a = [ 54.9 -29.2   2.3   3.2  -1.0  56.9  53.0 -32.9 -86.4]
What is the 2nd entry from the end?
A: -32.9
The first entry is 54.9
What is the entry just left of the centre entry?
A: 3.2
What is the 3rd entry from the left?
A: 2.3
What is the 3rd entry from the right?
A: 53.0

m =
array([ 156.2,  -31.2,   14.1,   -1.7,  150.0, -153.1,  -65.2,   -1.9,
        -29.3,  -41.2, -109.0,   70.5,  181.7,   50.7])
The entry just left of the smallest entry -> 150.0
The entry just right of -65.2 -> -1.9
The entry just left of the largest entry: 70.5
The entry just right of the largest entry is 50.7

W =
-59.9  36.4  -23.7  -1.8  84.6  -71.2
-43.6  24.9  -17.3  -58.0  40.2  -80.2
32.0  89.8  -54.6  78.5  -15.6  -86.0
44.8  76.6  -17.9  61.9  -5.8  -38.4
Counting starts at 0.
The bottom-right entry is -38.4
The entry in row 0 and column 0? -59.9
The entry at row 1, column 0? -43.6
The entry in row 0 and column 1 is 36.4
The entry just left of the smallest entry -> -15.6
The entry at row 2, column 1 -> 89.8
The entry just left of -58.0? -17.3
The entry just right of 84.6? -71.2
The entry directly below 36.4: 24.9
The entry at row 0, column 2? -23.7
The entry directly above 61.9? 78.5
The entry directly above 44.8? 32.0
The entry in the bottom-left corner: 44.8
The entry just right of -15.6 -> -86.0
The entry just right of the largest entry? -54.6
The entry just right of 44.8? 76.6

-12.5  65.0  -48.8  22.3  -24.6  -23.2  -31.2  -10.8  -12.7  -11.0  56.3  -21.5  -16.0  54.2  46.2  60.4
The first entry is -12.5
Give the entry just left of the smallest entry.
A: 65.0
Give the 2nd entry from the right.
A: 46.2
The entry just left of 46.2: 54.2
The 4th entry is 22.3
Give the entry just left of -12.7.
A: -10.8
Give the entry just right of -10.8.
A: -12.7
Give the last entry.
A: 60.4

Read these off the row that follows.
1) Give the entry just right of -26.
2) Give the entry just left of -26.
3) Give the largest entry.
4) Give the entry just right of 21.
[ 31  12  17 -18  12  23  22  -2  48  21  46  38  33  24 -26  31]
1) 31
2) 24
3) 48
4) 46

Read these off the matrix that follows. Rows and columns are numbered from 0.
1) What is the entry in the top-left corner?
2) What is the entry in row 0 and column 1?
3) What is the entry in the bottom-left corner?
4) What is the entry directly above 16.1?
5) What is the entry directly below the smallest entry?
6) What is the entry in row 0 and column 2?
7) What is the entry at row 1, column 0?
8) What is the entry just right of -12.0?
20.7  -27.5  -13.8  3.6  -61.2  6.4  -29.4  -8.8
0.4  4.9  -4.9  18.1  1.8  3.7  -9.9  -8.8
28.8  -38.8  -12.7  7.1  -82.2  3.2  -31.0  -1.4
-10.4  19.4  16.1  0.7  33.3  4.8  9.6  -5.8
20.7  -25.8  -9.4  -1.6  -54.2  1.6  -37.5  -10.3
-10.4  25.9  9.4  5.9  29.8  9.5  1.4  -16.2
-23.9  19.4  12.8  11.7  71.8  -5.2  30.7  25.3
-9.0  -24.2  39.3  -6.2  47.3  -12.0  25.8  59.5
20.7  -37.1  8.3  -7.9  -47.2  -5.7  -21.3  4.5
-26.6  3.3  18.3  -5.0  36.8  -10.5  24.2  16.4
12.6  -12.9  6.1  8.2  -1.7  7.9  -5.0  7.5
11.3  -14.5  20.5  -2.2  1.8  -1.5  -5.0  14.9
11.3  -12.9  3.9  10.6  -22.7  6.9  -8.3  -1.4
1) 20.7
2) -27.5
3) 11.3
4) -12.7
5) 33.3
6) -13.8
7) 0.4
8) 25.8

A =
129  116  111  120  138  137
179  123  164  145  168  146
190  118  136  149  162  147
115  120  103  117  127  133
 98  148  189  122  136  126
 57  142  150  101  114  119
136  115  108  123  139  138
156  132  185  139  163  140
138  114  111  123  142  139
184  121  152  147  166  146
140  115  110  124  141  139
122  144  200  130  151  132
Which number is the last entry, reading row by row? 132
The entry just right of 117: 127
Which number is the entry directly above 152? 111
The smallest entry in the first row is 111
Which number is the smallest entry in the last row? 122
Which number is the entry directly above 185? 108
The smallest entry in the first column is 57
Which number is the second entry on the main diagonal? 123
Which number is the first entry in reading order? 129
The entry just left of 168: 145
Which number is the 2nd entry on the diagonal from the top-right corner? 168
Which number is the top-right entry? 137
Which number is the entry just left of 150? 142
The 2nd entry, reading row by row -> 116
The second entry from the end, reading row by row -> 151
The 4th-last entry, reading row by row -> 200
Which number is the entry just left of the largest entry? 144
The smallest entry in the last column: 119
The entry directly above 166 -> 142
Which number is the entry directly above 189? 103
Which number is the third entry on the main diagonal? 136

Read these off the matrix that follows.
1) Find the entry in the bottom-left corner.
2) Find the first entry in the row that holds the largest entry.
3) Find the 2nd entry on the main diagonal.
4) Find the last entry, reading row by row.
5) Find the entry directly above 52.4.
6) Find the 3rd largest entry.
7) Find the entry just left of -28.9.
8) Find the entry directly below 17.4.
-65.6  -77.0  -84.4  -27.4  8.1  59.5  17.4  -50.7  -5.3  -27.4  58.4  -26.6  4.7  69.8  -12.3  39.2
35.7  -20.9  -13.4  35.6  52.4  -28.9  23.2  -43.4  -34.2  -9.1  60.1  11.6  18.4  62.7  -31.9  -20.8
1) 35.7
2) -65.6
3) -20.9
4) -20.8
5) 8.1
6) 60.1
7) 52.4
8) 23.2
